Here are some points, one per row:
[ 0.6 -0.2 -0.5  0.1 -0.6 -0.3  0.1  0.7 -1.2  0.3 -0.7  0.1 -0.4 -1.3
 -0.1 -1.  -1.3 -1.1 -0.5  0.6 -0.4  0.1 -0.3 -0.1]
[-0.2  0.7  0.5  0.7  1.  -0.3 -1.   0.6  0.9  1.6  0.  -0.7  0.1  1.4
  1.  -2.1  0.4 -0.5 -0.9  0.9 -0.8 -0.1  0.4 -1.3]
[-0.4  0.7 -0.9 -0.6 -1.5  0.9  2.2  0.4  0.8  0.5 -1.1 -1.5  1.4  0.
  1.   0.7  0.5 -0.4  0.5 -0.2  0.4  0.  -1.4 -1.3]
[-0.1  0.   0.7  0.1  0.1 -0.5  1.1  1.4  0.  -0.1  0.7  0.8 -1.  -1.1
 -0.6  0.3 -0.8 -0.7  0.8 -0.2 -0.8  0.8 -0.2  0.7]
[ 0.3  1.8 -0.5  1.5 -1.1 -0.1  0.5  1.3 -0.5  0.4 -0.5 -0.6 -0.6 -0.1
  0.2  0.7  0.4 -1.5  0.1  0.3 -0.2 -0.1 -0.3 -0.9]
[-1.1 -0.2  1.8 -0.3  0.8  1.2 -0.5 -0.3  0.5 -0.9  1.2  0.6  0.1  0.9
 -1.2 -0.8  0.5  1.2 -1.3  0.4 -0.4 -0.3  1.6  0.3]
[ 0.  -0.2  0.5 -0.6  0.5 -1.   1.7 -0.7 -0.8  0.9 -0.2  0.4 -1.  -0.5
  0.   0.4 -0.6 -0.6  0.8  0.4 -0.3 -0.8 -0.2  0.5]
[ 0.2  2.2 -1.9  0.   2.5 -0.5 -0.9  0.1  1.8  1.4 -1.9  0.5  0.6 -1.5
 -1.5 -1.1  2.6 -1.5 -0.6 -2.2  2.3  0.5 -1.8  1.3]
[ 0.   1.2 -1.1  0.3  0.6 -0.2  0.9 -0.4  0.1  0.7  0.5 -2.2  0.7 -0.8
  0.1  0.1  0.1 -0.7  0.7 -0.2  0.6  0.7 -0.7 -1.4]
[-1.1 -1.9  0.3  0.6  1.  -0.6  1.3  0.5 -1.2  0.1  0.1  0.5 -0.8 -0.6
 -0.1  1.  -0.7 -0.1  0.  -0.6 -0.4  0.4  0.4  0.8]
[ 0.7  1.3 -0.8  1.3 -1.1  0.6  0.3  0.3 -0.5  0.4 -1.1 -0.3 -0.1 -0.5
  0.7  0.3  0.6 -1.5  0.5  0.1 -1.   0.4  0.  -0.8]
[-0.2 -1.7  0.1 -2.5  1.1  1.   2.1 -0.9 -0.2  1.4  0.3 -0.2 -0.9  0.4
  0.5  1.1 -1.9  2.1  1.3  0.1  0.  -0.2 -1.7  2.1]
[-2.1 -1.5  0.9 -3.3  0.5  1.3 -0.1 -0.2  0.8 -1.2 -0.1 -0.1  0.2  2.
 -0.4 -0.9 -0.5  3.8 -0.8  0.1 -0.8 -0.7 -0.4  0.5]
[-0.1  0.9 -0.4  0.8 -0.9 -0.6  0.4  0.2 -0.8  0.1 -0.4 -0.4 -0.5 -1.
  0.4 -0.3 -1.  -0.3 -0.6  0.1 -1.3  0.2 -0.4  0.9]
[ 0.   1.6 -0.9  1.2 -0.5 -0.5 -0.2  0.  -1.3  0.7 -0.7 -0.5 -1.3 -0.3
  1.  -0.8  0.4 -1.3  0.5 -0.2  0.   0.7 -0.1 -0.7]
[ 1.   0.5 -0.3  1.8 -0.3 -0.2  0.   0.6 -0.3  0.1  0.3 -1.5  0.1 -0.8
 -0.1 -0.4  0.2 -2.7  0.9 -1.1  0.   0.7 -0.3 -0.8]
[ 1.3  1.5 -0.6  0.8 -0.6 -0.5  0.2 -0.6 -1.6  1.5  0.1 -0.3  0.1 -0.5
 -0.5 -0.4  0.3 -0.8  0.6 -1.   0.   0.1 -0.9 -1.5]
[-0.7 -1.3  0.8 -0.2  1.5 -0.8  1.3 -0.1 -0.2 -0.5  0.6  1.4 -1.3 -1.4
 -0.2  1.2 -2.   0.1  0.3  0.1 -0.9  0.6  0.4  0.9]
[-0.1 -0.5 -0.7  0.7  0.4 -0.5  1.4  0.1 -1.2 -0.4 -0.7  0.4  0.  -0.2
  0.6 -0.3 -1.1 -0.1 -0.3 -0.4 -1.2  0.5  0.1  1. ]
[-1.3 -1.2  1.1 -0.5  0.5 -0.3  0.7  0.2 -0.8 -1.4  0.   1.  -1.2  1.6
  0.  -1.3 -0.8  1.6 -0.6  0.1 -0.7 -0.4  0.5  1.9]
[ 0.8 -1.1 -0.5  1.1 -1.1 -2.1 -2.1  0.6  1.7 -0.2  1.   0.3  1.2  0.1
  0.   2.5  0.3  1.2  1.4  0.7  1.8 -0.3  0.1  0.9]
[ 1.   0.2  0.6  0.   0.4  0.1  0.9 -0.2 -1.2  0.6 -0.2  0.2  0.  -1.
  0.6  0.4 -0.2 -0.6  0.6 -0.4 -0.5 -0.5 -0.3  1. ]
[ 0.2  0.5 -0.7  0.6 -0.6 -0.5  0.5  0.5 -1.3  0.6 -0.9 -0.2 -0.8 -0.4
  0.  -0.4 -0.9 -0.7  0.  -0.3 -0.4 -0.6  0.6  0.2]
[-0.6 -1.6  0.3  0.7  1.3 -0.1  0.7  0.4 -0.6  0.4  0.6  0.5 -0.4 -1.1
 -0.6  0.4 -1.7 -0.4  0.6  0.1 -1.1  0.   0.   0.8]
[ 0.8 -0.4 -3.1 -0.6 -2.  -1.7 -2.7 -0.7  2.2  0.2  0.2 -0.6  2.7  1.2
  1.5  2.1  1.2  2.1  2.   2.1  3.2 -0.4 -0.1  1.2]
[ 0.8 -1.3 -0.9  0.  -1.1 -1.5 -4.4 -0.7  2.8 -1.1  1.4  0.5  2.6  0.8
  0.1  1.8  2.1  1.9  1.4  1.4  2.4 -0.5  1.5  0. ]
[ 0.9 -0.7 -0.2  0.7 -0.1 -1.3 -0.9  0.3  0.9  0.   0.9  1.2  0.1 -0.2
  0.5  1.1 -0.5  0.9  1.3  0.4  0.8  1.2  0.1  0.3]
[-0.1 -0.6  0.3  1.   0.3 -0.5  1.4  0.4 -0.9  0.2  0.   0.4 -0.1 -0.2
 -1.   0.5 -0.8  0.2  0.7 -0.9 -0.9  1.1  0.5  0.6]
[ 0.2  1.2 -1.5 -0.2 -0.2  0.4  0.6  0.  -0.4  1.6  0.  -1.6 -0.2 -0.8
 -0.6  0.6  0.7 -0.5  0.3 -0.2  0.6  0.7 -0.1 -1.2]
[-0.1  0.7  0.3  0.1 -0.3  1.4 -1.   0.6 -0.1 -1.6 -0.3  0.3 -0.3  1.2
  0.3 -0.6  0.8  0.2 -0.4  0.1 -0.5 -1.3  0.5 -1.8]
[ 1.4  0.6 -0.7  0.1 -1.4 -2.  -1.3 -0.7  1.   1.2  0.8  0.1  1.1 -0.6
  0.7  1.3  1.5  0.1  1.1  0.8  1.7 -0.3 -0.2 -0.2]
[-0.4 -0.9 -0.6 -0.8  0.5  0.6  1.5  0.6 -0.5  1.1  0.8  0.2  0.2 -0.2
  0.3  0.2 -1.1  0.5  0.8 -0.7  0.4  0.4 -0.5  0.3]
[-0.1 -0.7 -1.7 -2.4  0.2  1.8  2.4  0.8  0.9  0.2 -0.7 -1.8  0.8  0.3
  1.2  0.5 -0.8  1.3  1.4  0.6  1.4  0.2 -1.5 -0.5]
[-0.5  0.5  1.  -0.6 -0.3  1.5 -1.5 -1.   0.4 -1.7 -0.1 -0.3 -0.2  0.5
  0.1 -1.4  0.8 -0.1 -1.7  0.2 -0.4 -0.4  1.3 -0.2]
[-0.3 -0.1  1.5 -1.1 -0.1  0.9 -1.4  0.   0.3 -0.6  0.9 -0.4  0.6  1.1
 -0.9 -1.1  1.5 -0.6 -1.6 -0.8 -0.1  0.5  1.8 -0.9]
[ 0.7  0.6  0.4 -0.1  0.1  1.  -0.9 -0.3 -0.4 -0.1  0.7 -0.2 -0.1 -0.1
  0.  -0.6  1.5 -0.5 -0.2 -0.6 -0.8 -1.5 -0.8 -0.5]
[ 1.3  0.2 -1.3  1.  -2.1 -2.3 -1.9 -0.5  1.6  0.2 -0.6 -1.2  0.3 -0.4
  1.   0.5  0.3  0.4  0.4  0.6  1.1 -0.6  0.1  0.1]
[ 0.6  0.1 -0.7  0.9 -2.2 -1.4 -1.9 -0.2  1.9  1.   0.5  0.3  0.9 -0.5
  0.3  1.4  1.4 -0.3  1.5  0.2  0.8  0.4  0.1 -0.5]
[-0.8 -2.2  1.5 -0.8  0.8  0.7  0.   0.   0.9 -1.6  0.9  0.2 -1.   1.6
 -1.9 -0.7  0.5  1.2 -1.6  0.4 -0.9 -0.4  1.1  0.8]
[ 0.5  1.3 -0.4  0.9 -1.   0.   1.1  0.8 -0.8  0.2 -1.   0.1  0.6 -0.2
  1.2  0.4  0.3 -1.5 -0.3 -0.1  0.   0.8  0.3 -1.7]
[ 0.5  0.5  1.1 -0.4  0.7  0.7 -0.7 -1.3 -0.1  0.1  0.7 -0.2 -0.1  0.9
  0.1 -0.7  1.4 -0.1 -0.9  0.2 -0.3 -1.  -0.1 -1.2]
[-0.5  0.2  1.8 -0.8  0.5  2.1 -1.9 -0.4  1.2 -1.9  0.9 -0.2 -0.2  1.8
 -1.8 -1.4  1.1  0.5 -1.6  0.  -0.1 -0.4  1.4 -0.9]
[-0.2  0.   1.4 -0.8 -0.1  0.9 -1.3 -1.   0.9 -2.   1.4  0.1 -0.3  1.3
 -0.6 -1.3  1.5  0.7 -2.1 -0.9 -0.2  0.1  1.2 -1.2]
[-0.3  0.  -0.4  0.1  0.3 -0.8 -0.1  0.1 -1.7 -0.1 -0.6 -0.2 -0.3 -0.4
  0.  -0.1 -1.6 -0.7 -0.2 -0.2 -0.7 -0.1  0.   0.2]
[ 1.  -0.9  0.3 -0.3  0.8 -0.2  1.1 -0.2 -1.3  0.1 -0.3  0.6 -1.  -0.3
 -0.1  0.8 -0.4 -1.   0.2  0.5 -0.3  0.2 -1.1  0.9]
[ 0.1  1.3 -0.4  1.6 -1.2  0.4  0.6  0.7 -0.6  0.7 -0.6 -0.5  0.4 -0.6
  0.3  1.   0.2 -1.6 -0.6  0.5 -0.7  0.  -0.4 -1.4]
[-0.1  0.8 -1.  -0.4 -0.9  1.   0.5 -0.3 -0.7  1.2 -0.6 -2.2  0.5 -0.4
  0.8 -0.6 -0.4  0.   0.3 -0.4  1.2  0.8 -1.6 -0.8]
[-0.1  1.4  0.3  0.6 -1.   1.1 -0.3  0.4 -0.2 -0.7 -0.8 -0.1  0.2  0.8
  0.1  0.4  0.3 -0.8 -0.5 -0.1 -0.5  0.7  0.5 -0.5]
There is one direction along which these points spread out most. Take the direction at right angles to it along which they spread out most. Go by this last direction. For each point below, how far along it does it lie, from 0 to 99? 50 is the average, and the first point above lies past it. One standard deviation of the points above along it is 16.
[ 0.1 -0.3  0.   1.   0.5 -0.8  0.8  0.2  0.   0.4 -0.7  0.1 -0.3 -1.2
 -0.7 -0.1 -0.7 -1.2  1.1 -0.2 -0.6  0.4  1.1 -0.9] 62
[-1.6 -2.5  1.  -2.9  1.4  1.5  0.9  0.4  0.6 -0.9  1.1 -0.2 -0.3  0.8
 -0.3  0.8 -0.6  3.1 -1.  -0.6  0.8 -0.6 -0.1  0.7] 22
[ 0.8 -0.4 -0.9  1.1 -2.  -2.1 -2.9 -0.8  0.7  0.  -1.   0.6  1.6 -0.2
  1.2  1.2  0.9  1.   1.6  0.9  1.9  0.4 -0.3 -0.2] 45
[-0.9 -3.2  0.7 -1.1  1.6 -1.   2.1  1.1 -0.3 -0.6  0.9  2.1 -1.4  0.2
 -0.8  1.4 -2.7  0.8  0.3 -0.2 -1.6  0.1  0.2  1.9] 45
[ 1.4 -1.4  0.5 -0.7  1.  -0.4  2.  -0.1 -0.9  0.5  0.2  1.3 -0.3  0.
 -0.7  0.5 -2.2  0.8  0.1  0.1 -1.   0.  -0.4  1.6] 54
[-0.4  0.7  1.1  0.6  0.   0.9 -0.5  0.   0.7 -0.2  0.9 -0.2  0.2 -0.2
 -0.6 -1.   1.5  0.2 -0.9  0.1 -0.7  0.1  1.  -0.9] 38
[ 0.4  1.4 -0.6  1.2 -1.2  0.3  0.4  0.2 -0.6  0.5 -0.5 -0.1  0.2 -0.2
  1.1  0.  -0.3 -1.9  0.2  0.  -0.2  1.1  0.1 -1.2] 68
[-0.5  1.8 -0.7  0.9 -0.8 -1.  -0.2 -0.3 -1.5  0.  -0.7 -0.9 -0.1 -0.4
 -0.1 -0.7 -0.2 -1.7  0.5  0.1 -0.7  0.4 -0.7 -0.8] 67
[-0.3  0.7  3.1 -1.4  0.9  1.7 -2.  -1.6  0.5 -0.9  0.2 -0.3  0.1  1.7
 -0.3 -1.   1.4  1.1 -1.4 -0.1  0.  -1.7  1.  -0.4] 16
[-0.3 -1.7  0.4 -0.1  0.4 -0.2  1.6  1.  -0.9  0.1 -0.4  1.2 -1.4 -0.4
  0.7 -0.1 -2.3  0.6 -0.1 -0.1 -0.3 -0.5  0.6  1.7] 54
[ 0.7  1.5 -0.4  1.3 -0.9 -0.4  0.3  0.  -0.9  0.  -1.1 -1.2 -0.2 -1.4
  0.4 -1.1  0.4 -1.1  0.2  0.4 -0.4  0.7 -0.1 -0.2] 67
[-1.5  1.5  0.4 -2.1  2.5  2.4 -2.8 -1.2  4.2 -1.2 -1.8  2.9  1.5  1.9
 -2.3 -2.7  2.5  1.4 -3.7 -1.   3.8 -1.5 -2.4  1.3] 4
[-0.3  0.5 -0.3  0.3  0.  -0.6  0.8  0.3 -1.5 -0.3 -0.1  0.6 -0.3 -1.
  0.6 -0.6 -0.8 -0.5  0.2  0.3 -0.4  0.2 -0.1  0.4] 61
[ 0.  -1.6 -0.4 -0.1  0.7  0.   1.7 -1.1 -0.9  0.6  0.4  1.3 -0.8 -0.5
 -0.2  0.6 -1.2 -0.2  0.2  0.  -0.8 -1.1 -0.3  0.7] 56
[-1.2 -0.1  1.5 -0.2  1.7  1.1 -1.1  0.   0.9 -1.6  1.3  0.3 -0.2  1.1
 -0.8 -0.5 -0.2  0.8 -1.1  0.  -0.9 -0.3  1.5 -0.1] 24
